In the rows, zero is written as 128.
Families of rows that turns and mirrors carry onto each other, the same ones carrying the whole set onto itself: the rest of each named row's family, in list order:
4 families of 8 rows:
Feni: [133 103 130 125 127 132 174 131 127 102 140]
Pida: [117 134 150 107 145 126 129 118 146 169 170]
Vemok: [139 113 133 136 112 154 169 120 105 127 119]
feri: [112 122 113 117  99 150 181 131 119 133 134]
bogu: [125 125 127 115  89 130 185 112 109 138 131]
Depin: [144 105 134 130 106 155 176 119 110 137 121]
Rakuv: [130 129 190 127 132 128 135 134 142 138 160]
Moloz: [115 135 151 103 144 129 130 115 154 175 154]
kon: [133  98 131 112 120 139 182 125 146 121 112]
Gan: [143 107 133 134 109 153 173 121 104 130 128]
Tarun: [123 129 126 120  94 128 180 114 103 130 135]
buruz: [136 117 192 116 121 130 147 132 153 154 159]
muka: [137 146 158 103 125 120 120 124 151 166 153]
rem: [128 123 165 113 125 137 128 103 173 150 163]
bif: [129 125 192 113 125 135 144 128 162 157 133]
Dori: [119 130 151 102 140 128 134 117 152 176 166]
vura: [140 111 133 132 109 156 173 118 111 133 112]
kamu: [113 139 150 108 148 128 126 117 148 167 159]
Sebe: [112 123 113 118 100 150 179 132 117 131 135]
vosi: [127 125 165 118 127 135 125 105 168 144 170]
neku: [137 147 158 104 126 120 119 124 150 164 154]
posop: [111 124 113 118 100 150 179 131 118 130 132]
gari: [120 134 126 120  97 130 177 112 106 129 124]
ziven: [124 128 165 115 129 137 125 102 174 148 153]
momu: [123 137 190 123 136 133 132 129 151 140 134]
laz: [127 110 129 122 131 137 171 126 135 104 114]
felo: [112 123 114 117  99 151 179 131 120 133 131]
zamer: [138 146 158 104 126 119 120 124 150 164 157]
gis: [139  90 131 115 116 135 185 129 138 119 139]
sor: [121 130 127 115  93 131 182 111 112 136 119]
Lik: [123 131 164 119 131 135 121 104 168 141 161]
lebet: [139 145 158 102 125 119 121 124 151 166 156]

Same family as rem: Vemok, Depin, Gan, vura, vosi, ziven, Lik
Same family as laz: Feni, Rakuv, kon, buruz, bif, momu, gis

Families of rows that turns and mirrors carry onto each other, the same ones carrying the whole set onto itself: the rest of each named row's family, in list order:
5 families of 4 rows:
N: [123 135 115 118 103 132 125  41 124 159 157 148 123 153 102 132 167 125
 150 106 145 134  88 127 152]
Z: [106 101  71  89  85 114  98  73 154 124 151 117 144 140 116 107 162 132
 140 139 100 115 143 113 162]
W: [126  94  88 108 117 124 114  79 170 108 166 110 134 112  93 125 167 128
 162  73 169 136 142  90 169]
U: [124  84 127 112 136 139 110  48 190 140 183 107 138 129  72 127 130 139
 171 134 156 117 142 118 120]
S: [114  91 117 124 125 155 113  55 186 136 194 129 155 148  76 125 154 137
 159 151 165 121 143 123 108]
A: [102  98  92  91  85 129 131  65 166 103 177 117 152 113  88 130 164 100
 152  92 174 117 154  92 158]
J: [104 116  67  86  77 110 113  59 140 132 151 110 147 140  95 120 143 125
 155 138 107  99 132 127 169]
C: [123 149 119 110 120 140 111  63 140 161 178 134 113 156  79 131 168 136
 144 111 168 139  98 135 131]
L: [ 99 118  65  73  99 104 109  71 138 123 163 124 140 152 105 111 153 152
 166 117 107 130 142 125 168]
M: [ 95 111  70  98  96 111 109  45 130 127 154 128 149 160 116 115 153 127
 160 138 106 108 130 141 164]
K: [135 136 129 110 132 112 103  43 121 153 176 139 116 167  91 138 161 140
 153 117 143 135 105 116 134]
T: [ 97 123  74  80  83 104 115  71 131 110 171 139 130 163 117 109 161 129
 155 145 119 121 135 118 158]
Q: [114  81 106 127 142 147 100  52 163 110 171 115 155 137  74 127 136 133
 174 143 161 101 152 125 116]
R: [138  90 114 119 145 156  91  56 164 117 176 129 135 149  93 131 142 128
 167 153 157 105 151 121 110]
D: [108 144 125 109 116 115 118  36 120 168 160 123 125 155  72 139 162 133
 141 127 153 126 107 126 145]
Y: [107 107  91 100  97 126 104  89 166 114 174 111 138 118  92 117 186 119
 139  80 170 130 150  96 171]
P: [110  95 100 120 115 137 110  77 148  96 163 126 141 109  74 129 166 119
 151  87 179 121 145  78 155]
V: [130 104 110 108 131 164 107  66 167 128 176 125 134 133  79 126 127 144
 165 156 154 108 130 136 104]
F: [109 138 112 114 100 129 117  60 137 157 173 156 121 166  83 139 170 128
 139 125 164 132  86 118 135]
B: [114 102 107  98 117 133 114  72 156  91 176 125 145 114 108 127 183 107
 164  92 176 116 166 103 163]

Same family as K: U, A, T
Same family as W: J, R, F
Same family as B: S, L, D
Same family as Q: C, M, Y

Families of rows that turns and mirrors carry onto each other, the same ones carrying the whole set onto itself: the rest of each named row's family, in list order:
5 families of 6 rows:
tagi: [154 154 130 105 141 143 126 139 104]
bezen: [155 156 134 107 146 146 121 132 110]
Tozav: [155 159 132 111 150 143 132 136 110]
rilab: [109 103 108 133 119 126 146 126 144]
pedu: [115 127  91 159 130 131 123 118 139]
vuvo: [105 119 100 151 113 119 149 119 119]
memu: [109 124  96 156 127 131 132 116 147]
soka: [107  99 117 130 126 127 139 124 147]
Nabus: [144 175 153 124 129 127 142 126 119]
Vem: [130 154 150 114 163 140 136 122 100]
mipa: [106 100 109 133 121 125 135 132 143]
denav: [107 101 108 140 117 128 142 127 139]
mafug: [141 173 157 121 131 137 134 125 128]
matu: [124 147 157 111 161 134 133 118 107]
Pov: [138 174 153 117 141 135 136 124 114]
dok: [143 174 155 123 133 135 132 122 116]
lale: [155 156 124 113 152 143 121 135 108]
loke: [121 155 152 116 159 140 126 118  97]
meli: [110 126  98 158 122 127 124 124 143]
nalik: [131 157 149 107 158 138 131 125 102]
tapup: [128 152 156 111 153 137 129 118 100]
fivet: [109 122 108 150 105 112 151 122 116]
reme: [151 164 138 108 146 142 128 135 111]
kegu: [101 118 108 152 109 115 143 125 118]
norum: [141 173 155 122 142 136 142 124 119]
salal: [112 103 115 130 113 128 138 132 149]
tado: [104 116 102 150 110 119 143 127 109]
lifu: [104 128 102 160 127 133 122 117 144]
pom: [109 118 100 156 122 133 131 121 145]
Vubut: [104 116 102 155 112 122 143 121 123]

Same family as memu: Tozav, rilab, vuvo, Vem, norum
Same family as reme: denav, Pov, nalik, pom, Vubut
Same family as soka: pedu, Nabus, matu, lale, fivet

Families of rows that turns and mirrors carry onto each other, the same ones carrying the whole set onto itself: the rest of each named row's family, in list order:
4 families of 8 rows:
tuke: [ 97 116 139 125 120 141 153 116 155 101 126 106 154 123 136 127 145 139]
diti: [120 150 130 135 129 119 140 152 123 167 128 120 142 139 142 127  92 104]
Togeb: [129 114 111 132 115 139 148 164 155 115  99 102 107 107 149 136 123 139]
ruvus: [107 121 147 108 136 121 159 125 104 147 137 143 136 122 173 115 134 121]
zazo: [155 124 134 143 139 143 151 140 113 168 142 132  93 117 132 108 137 118]
raf: [126 135 115 134 122 118 132 168 105 145 112 130 133 129 147 117  86 122]
Tivi: [135 116 108 154 114 138 136 147 152 132 115  96 122  83 128 133 117 149]
kizu: [143 118 102 147 119 131 149 165 154 130 114 105 111  92 134 118 110 115]
did: [130 119 148 120 116 105 126 156 123  86 126 123 152 110 144 152 122 128]
mideb: [161 122 132 129 127 136 112 122 154 110 144 113 135 111 111 144 159 135]
vog: [120 124 148 128 118  99 141 173 122 100 144 111 152 112 151 120 120 118]
tofit: [108 120 135 127 145 132 102  97 129 144 122 135 125 146 106 125 146 119]
sono: [115 142 128 129 149 118 122  98 137 148 137 142 134 159 130 132 142 124]
dimos: [ 92 123 146  98 136 120 142 141  90 133 132 127 145 128 150 117 151 125]
vaze: [156 103 142 134 123 129 100 132 155 101 128 137 112 108 117 132 136 138]
kof: [138 117 154 129 108 126 125 158 130 103 140 108 152  97 166 124 116 132]
pobon: [ 87 110 128 127 116 143 127 118 142  90 122 107 134 108 138 120 158 117]
tal: [109 140 135 137 146 132 108 109 144 168 137 138 132 132 113 109 130 113]
gava: [132 115  98 132 103 132 139 171 144 118 120  92 107 106 125 130 129 140]
lel: [126 139 123 149 130 108 119 146 118 165 126 131 122 122 164 121  92 129]
kaniv: [ 86 118 125 121 133 133 128 125 154 102 111 113 133 100 133 131 163 141]
fele: [152 110 120 127 113 139 111 130 155  93 137 133 120 117 102 122 141 123]
rova: [160 119 107 135 139 149 126 137 114 155 116 132  89 111 128 119 139 118]
vepo: [106 137 119 125 145 134 115 100 136 146 140 143 121 144 123 105 133  97]
tuzim: [ 82 110 144 116 134 120 139 119 154 114 132 105 145 117 121 122 160 117]
Gana: [150 127 107 130 138 127 147 139 111 157 148 139  89 127 116 111 135 120]
zama: [118 106 145 121  99 108 116 157 118  99 134 102 145 101 140 141 116 118]
gorud: [113 137 116 124 126 104 127 158 112 170 135 111 119 131 141 126  95 109]
Zamav: [156 110 135 149 136 129 108 119 156 114 139 119 108 112 106 126 154 112]
Dabo: [ 95 120 146 123 138 114 142 122  83 142 147 127 125 117 151 117 136 100]
tevu: [107 137 148 125 147 122 155 129  89 148 149 129 140 112 140 120 155 112]
Mobap: [152 125 109 128 146 125 139 121 119 174 132 139  99 103 129 133 146 130]

Same family as fele: pobon, gava, vepo, Gana, zama, gorud, Dabo
Same family as kizu: raf, vog, tofit, dimos, rova, tuzim, Zamav
Same family as Mobap: tuke, ruvus, Tivi, mideb, sono, kof, lel

